Each row of A is roughly a mix of the hidden directions of one of several groups.
A:
[[-18 -21  -9  -5  -1  14  11  -3 -11  11 -26  22]
 [  7  -8   8  15 -22  16   0   7   2 -13  -9 -34]
 [  0 -20 -11   7  17  14  -6 -19 -14 -25 -11  13]
 [-12  -6  11  11 -17  36   6  -9 -20   2   5  -5]
 [  1  19 -20   4  18  13  -9  21  17  17  -1  14]
 [-15  -7  -6  21 -19   7  10  32  -5   5 -10 -10]
 [ 10  -8  -9   4  17   7  -2 -20 -12 -33   2  18]
 [-19  -6  -6   5 -14   5  12  29  -7  24 -14 -10]
 [ -3  27  -2  -7 -27  -9  -4 -21   9  21   3  -5]
 [-11  -4  -9  17   5   2   5  42   6   3   0  16]
 [  0   9  30  -8   8 -27   2 -21  -2   1  12  12]
 [ -3 -10  -3  -5 -30   8   5  24 -21  15  -6 -13]
 [  7  -4 -13  -8 -19  -8  32  19  18   4  11   8]
 [-21   2 -19   9 -10  15  19  24 -10   2 -11 -13]
 [ -8  -2   7 -18  -7 -25  23 -18   5  21  -3  12]
 [-12   3   4  12  17  -4 -32 -15 -16  -5 -19  -9]
 [  3  -3 -15  37 -13  19   1  10  15   9   1  -7]
 [-17  -1 -14   1 -23  -3   1  20 -28  -2  14 -11]
 [ 12  32   5   9  13  -5  -5   3  26  11   2  17]
 [  4 -24   2  22 -10  10  13 -19  -3  15 -20  12]
 [-19  23  -1   1  -8  -2   9  21  26   3  20   5]
 [ -3 -22  -8  13   8  20 -21  17  -8 -20 -13  -5]
 [ 16  15   0   5 -16  -3 -14  -9  -9  -3  20 -32]
 [ 21  -3   3 -19  20   3  -5 -27  18 -13  -2  11]
 [  5  14  21 -14  24  21  14  -6 -20  -2   2   5]
 [ -7  13   0 -29  24  -5  12  -9  -3  17   7  19]
 [ -6  23   1 -25  -3 -17  12 -19   7  19   9   7]
 [  5 -10 -12  26 -15  26   0  12   8  -4  -6 -22]
 [ 28   5  15  -1  -7 -16   1  -6  12  -9  16 -27]
 [ -3   6  20 -24  12 -26   3 -20  -4  -4   5  15]
 [ 14  11   7  -1  10  -7 -12 -21  18 -24  21  11]
 [  4 -10  -2 -15 -19 -15  12 -21 -29   0   1 -16]
 [ -7  21  -6   0 -12  36  15  -3 -18  -6   3   1]
 [ 13 -15  -2   5 -23  16  -2  21 -29   2  -3  -8]
 [ -1   1   0  12  14  18  33   5  15  -2   9  22]
 [ -6 -28  -3   9   6   9  -6 -18 -16 -20  -9  21]
 [-11  23  10 -10 -19 -13  15  16   6  20  17  -1]
 [-29 -25 -22   2  -7   1  -4   4   3   3 -23   4]
 [  3  30  -2  10   6  21   1  -6 -25 -10  -7 -16]
 [ 10  22   1 -25   3  10   7  15  21  10 -19   7]
 [-24   3   0 -10 -12   3 -13  28 -28   0  -2   5]
 [  5 -24  20  11  -1  18  12 -18  -6 -15   5 -19]
 [  4  -4  -7   4 -32  -6  -9   2 -26   8   9 -22]
 [  3   3  16   8  18  -9   4 -26  26  -6   6  18]
 [-18 -11 -17   6  10  -3   7  33   4   1   6  22]
 [-15  19   6  -8  -4 -31  -5  -5  15  23  10   2]
 [  2   1 -23  26 -13  22   0  15  15   4  -7 -15]
 [-11  10   6 -13 -11 -25   9 -20  13  22   9  13]
 [ 11  -1 -22  -6 -11  13  16  16  16 -11  27   7]
 [ -3  -2  -6  -6   2  -6  -1 -28   6 -32  21  12]
 [  1 -12  -3  11   8  28  -5  15 -10 -25 -14  18]
 [-10   6  11 -17  -2 -36   3 -18   5   1   1  19]
 [  0   2  -3  19  17  11  13 -26  24  16  -8   9]
 [ 15  -7 -13   3 -28  20   4  19 -18   1 -12 -11]
 [-19  -1  -7  21  -3   0   1  37  11  -1   8  12]
 [  8   5   7  -9  13   3  -6 -31  14 -22  11  19]
 [ -5  14   2 -11  27 -17  -3 -24  19 -16   1   8]
 [  7 -10  -3  30  -9  30   2  11  12   1  -2 -17]
 [ -5   8  -4   7  17   0   0  34  19   5   8  23]
 [ -3 -20   2   0  -5  -3  -3 -18  22  17 -31  -6]
 [ 19  17  15  -6  -4  -6 -12   0 -12 -18  20 -25]
 [ -2  11   2  -5  20 -20  -3 -25  22 -17  -1  14]
 [ -5 -14 -18   4  26   2 -10  -8 -31  -8  -2  12]
 [-20  16   6   0  -4  22 -24  15 -23  -7   0  -3]
 [ -9  -7  -8 -11   5  19  -8 -15 -31 -23 -11  -3]
 [  4  14  18 -14  -6 -22   3 -25   7  25   1  -2]
 [ 11  10   7  -1  28  -4  -7 -17  22 -16   0  20]
 [-11 -13  -7   9 -17  11   1  21 -24  18   7 -18]
 [ 13   7   7 -10   5  -9  -3 -29   7 -23  20  15]
 [ 13 -23  -1   8  14  13 -12 -22  -4 -22 -16   9]
 [  3 -23   0  16  11  16 -12  30  -1 -19  -4   2]
 [ 12   6   4  -4   5 -15  19   4  36  19   9   0]
 [ 23   4  14   9  -1 -25  -9  -3 -15 -20  19  -9]
 [ 13  -2   1  17 -13   7  12  13 -21 -22  25   2]
 [  6 -32  -3  11  11  -6 -21 -17 -12 -16  -2  10]
 [  7 -23   5  -1 -11 -14 -18 -11  26   5  -2  23]
 [ 13  10   6 -16  -7 -10   2 -32 -24   0   5 -16]
 [-10  28 -20  -8  18  -1   0  10  16  22   2   9]
 [-19  -2  -9  17  11  10  -6  29  22  -1   2  15]
 [ 18   3  18  13  -8 -18  -7   8  18 -16  16 -21]
 [-13 -22  -3   0   0 -20 -25   7  16  11  15 -15]
 [-16  -5 -12  10  21  -1 -16  23  22   3  10  15]
 [  2  11  11   1  31 -10 -11 -14  23 -13   4  14]
 [ -4 -19   4   9  -1  18  -2 -26 -17 -18 -17  13]
 [ 10 -18  -9   3 -19 -16  21  19  18   6  14  -9]
 [-17  10  15  19   3  23  10  18 -24  -3  -3  -7]
 [ 30  -1   6   0  -2 -20   2  -4  27  21   3   4]
 [  8 -21 -16  -6   3  25  11 -21 -10  -5 -16  14]
 [-13   0 -18  -7 -12  -6 -23   2 -33  -9   2 -14]
 [ 26   4  12 -12 -11  -7   3 -28 -17  -3  -4 -18]
 [ 27  -9   2  11 -12 -20  -1  -2  20  25   1   7]
 [  7 -17  -1   7 -22  23   0  21 -14  -2  -8 -21]
 [ 10  12  15  -6   0  31  20  -8 -19  -3 -11   9]
 [  3  15  20  -2  18 -20  -4 -19  23  -7   3  17]
 [  9   2   2  -7  -7 -12   2 -28   5 -30  22   4]
 [ -7  22   2 -18  -7 -24   4 -23   8  22   5   1]
 [  9 -21  22  10 -13   9  -2   3 -28  -7   8 -17]
 [ 21  -2  17  19  17  21  -1   1 -18 -17 -11  -1]
 [ 16   6  -2 -18  18   2  -4 -33  10 -19   7   5]
 [ -2  -6 -10   0  23  17  13   2  26 -16  -3  21]
 [ -8 -10  -5  -8 -31   1   9  12 -25   8  -5 -21]
 [  6   2  -6   4  27  21  -8  13 -15 -27 -11   6]
 [-29  10   0   4  18  14  -2   4 -21 -25   1   5]
 [ -9   6 -11 -14   7 -10   4  -1  15  38 -11  13]
 [ -5  19   9 -16  -2 -28  14 -18   4  23   3   1]
 [ -6 -11   8   0 -15 -13   0  -5  22   8  -2  37]
 [  9   4   2 -19   9 -13  -5 -31   8 -16  21  10]
 [ 10   7  19  -5 -19  -3   0 -35 -17  -5   1 -10]
 [ 27  16  15  -4   5 -12   3  -1   2 -18  25 -15]
 [  6 -15  -8  -8 -17 -26  -3 -18  24  10   2  12]
 [  7  -3 -20  -2  -6   4  16  20  19 -12  27  14]
 [ 19   5 -13  -5  -1 -20  25  17  20  -4  13   9]
 [  3  -7  14   2   5  20  17   1  15  19 -17  26]
 [ 26  15  15   6 -12 -12  -1   9  11   3  25 -17]
 [ -3   3 -12   0   9   5  -2  16 -21  28 -18 -23]
 [  2  -9 -18  21 -25  17   5   6  11  -7 -13 -20]
 [  2 -13 -14   9  28  11 -23 -18 -13 -11  -9  -2]
 [ -8   5  18  -9  -6 -18   5 -33   0  23   1   5]
 [-23 -18 -11  -8  -8  -9   1  -6 -15  21 -25   6]
 [  5 -14  -8 -29  10 -18 -22   2  21   8   1  -4]
 [-15   1  -7   5  12  31  19   9  19 -17   3   5]
 [ -2  10   4  -4 -10 -33   8 -24   3  22  -3 -10]
 [ -2 -11  -5  30 -15  19   2   4   6  -4   0 -29]
 [ 26  -6  11   8 -12 -12 -10  25  22   1   8  11]
 [  9  -5  -6  14   1  31   8  25  -9 -22  -4   2]
 [-19   2 -13   6   7   1   3  32  27   1  11  12]
 [ 11 -10  -1  13 -20  22  -1  14  16 -12 -19 -18]
 [-18  -8  22  -5  17  -8 -23  -9 -12  14 -15 -12]
 [ -1   7 -20  -2 -13   1  25  26  12  -3  23   0]
 [-21   2 -21   3  13   9   7  26  23  -6   6  10]
 [ 13   9  14  -1 -16   3   2 -35 -16 -16  -1 -11]
 [ 22   0  -4   1  -8   0  29  12  15  -3  28   3]
 [ -9 -12 -19 -15 -16 -22 -12  -4 -23   2  -5 -18]
 [ -5  30   7  -4 -10 -11   4  20  11  22  16 -12]
 [ 14  -8   9  -2   1 -14  -7 -27  -6 -24  16  19]
 [  5   5   2  22  -2 -11  16   5  32  -3  20 -16]
 [ -2 -27  10   6 -25   6   9  -5 -21  -8   0 -21]
 [  8  16  -1  -4  33  17  -6  10  20   7   0  16]
 [  2  12   8 -23  18 -25  -6  -9  -6  -1   4  27]
 [  8 -10  -1 -18 -12  10   1   7 -33 -15  -8 -20]
 [  1  10  15  -3 -15 -27  17 -19   4  25  -3  -3]
 [ 13   2  17 -10  -6  -2  -6 -39 -19  -1  -3  -4]
 [ 24  -4   7  10 -12 -19   1   6  29  21   5   1]
 [-22  -3  -5  -4   1  17   2  13 -24 -32   2  -1]
 [-18   8 -14   9  11   5   7  38   6   9   3  11]
 [ 25  -1  12  19  -9 -11  -4 -13  22  -3   8 -22]
 [ -8   6  30   8  22   5 -23 -10 -16   4 -12   0]
 [-23  -5  15   3  20  -2 -29 -13 -15   4 -11  -4]
 [-15   6   9   6  -3  -2 -30 -24 -11  10 -18 -11]
 [  4  -5  -5  14 -19  28  10  15  18   6 -13 -19]
 [-25   4  -2  -2   6  18  -9   3 -29 -25  -4  -2]
 [-10 -13   1  13   7   0  26 -20 -12  16 -14  20]
 [ -8 -16   5  14 -32   8  14   8  18  14 -10  -9]
 [-16  -6  -8   7  -9  25 -15   4  -3  21 -22  16]
 [  4  23  -9  11  28  15  -5   8  21  15   8   7]
 [ 24  -2   1   6  -1 -26   0  -1  24  24   4  10]
 [ 21  -3   1   6   2 -10  10  -5  26  30  -2  18]
 [ 25 -10   4   9  -3 -10 -14   2  12  21  -9  28]
 [-16  -4  24   7  19   2 -27 -17 -16   5  -6  -4]
 [ -7   4   3 -20  28 -15  -4 -20  15 -17  -3  12]
 [  1  22   5  -1  -9 -13   3  29  13  22  12 -12]
 [ 20   4  -9 -10 -11 -14 -24 -12 -24  -1   9 -16]
 [-22  -1  14   9  10   1 -29 -16 -17   4 -18  -4]
 [ 10   1  12  18   9  28  10  13 -19 -18 -13   7]
 [-10 -15 -20  17   8   4  16  -6  34   0  -7   4]
 [  7   9  16  -6  -6  -3 -11 -41   5 -13  11  -2]
 [ -1 -13  -7  12 -31  13  10  16 -17  18   1 -11]
 [  2  12   2   0  18 -23  -9 -24  18 -20   0  14]
 [  0 -20   2  11  16  12 -23  28   0 -16  -8   0]
 [ -3  35  -7  -7   0  -7  14 -12  23   5  -5 -15]
 [ 22   2  13  13 -11 -29 -16  -3  -3  -6  14 -17]
 [ -3 -15  -5  -7 -14 -17  -5   7  30   7   5  26]]

Here is one row from each group, named. Which group is each of the other rows in?
[  9  -2  11  10 -19   0   3  19 -13  22 -20 -21] : <52>
[ -5 -25   4   1  -7  -1  -1 -11 -29 -21   5 -21] : <70>
[ 16   6  12   8  -7 -22  -2   6  18 -12  20 -25] : <61>
[-14 -10  19   1  -5   1 -20 -25 -13  15 -22  -6] : <47>

[ -2  -8   0  10 -28  14  13  15 -17  23   4 -14] : <70>
[ -4 -20   0  -8  28  14 -21  21  -5 -12   4 -10] : <47>
[ 20  -8  -5  19 -14  24 -12  28  -5  -2  -8  -3] : <70>
[  4  -5   4  14  -1  31  10  -4 -28 -10  -5 -18] : <47>
[ -5 -23 -21 -11  -9  -1 -17 -16   4   7 -26  -9] : <61>
[ -8 -12 -25  -4 -23   8   0  23 -21  10  -8  -8] : <70>
[  6 -13   0  12   4  33 -11  20  -9 -20 -12   2] : <47>
[ -3  22   8 -17  10 -21  -5 -11 -20  -6  12 -22] : <61>
[  0  -3  23  23 -13   9  17   8 -18  10 -11 -19] : <47>
[-10 -14  -9  -2 -29   6   7  22 -18  20  -4  -8] : <70>
[ 28   3  13  15 -20  -9 -12   5   1  -8  19 -18] : <61>
[  4 -18  -4   3   6   8   0 -27 -19 -28  -5  15] : <52>
[ -4  -8  -4  -1 -30  10   7  25 -14  22  -5 -10] : <70>
[  7  22  16 -21  -6 -13 -16   3 -21  11   8 -15] : <61>
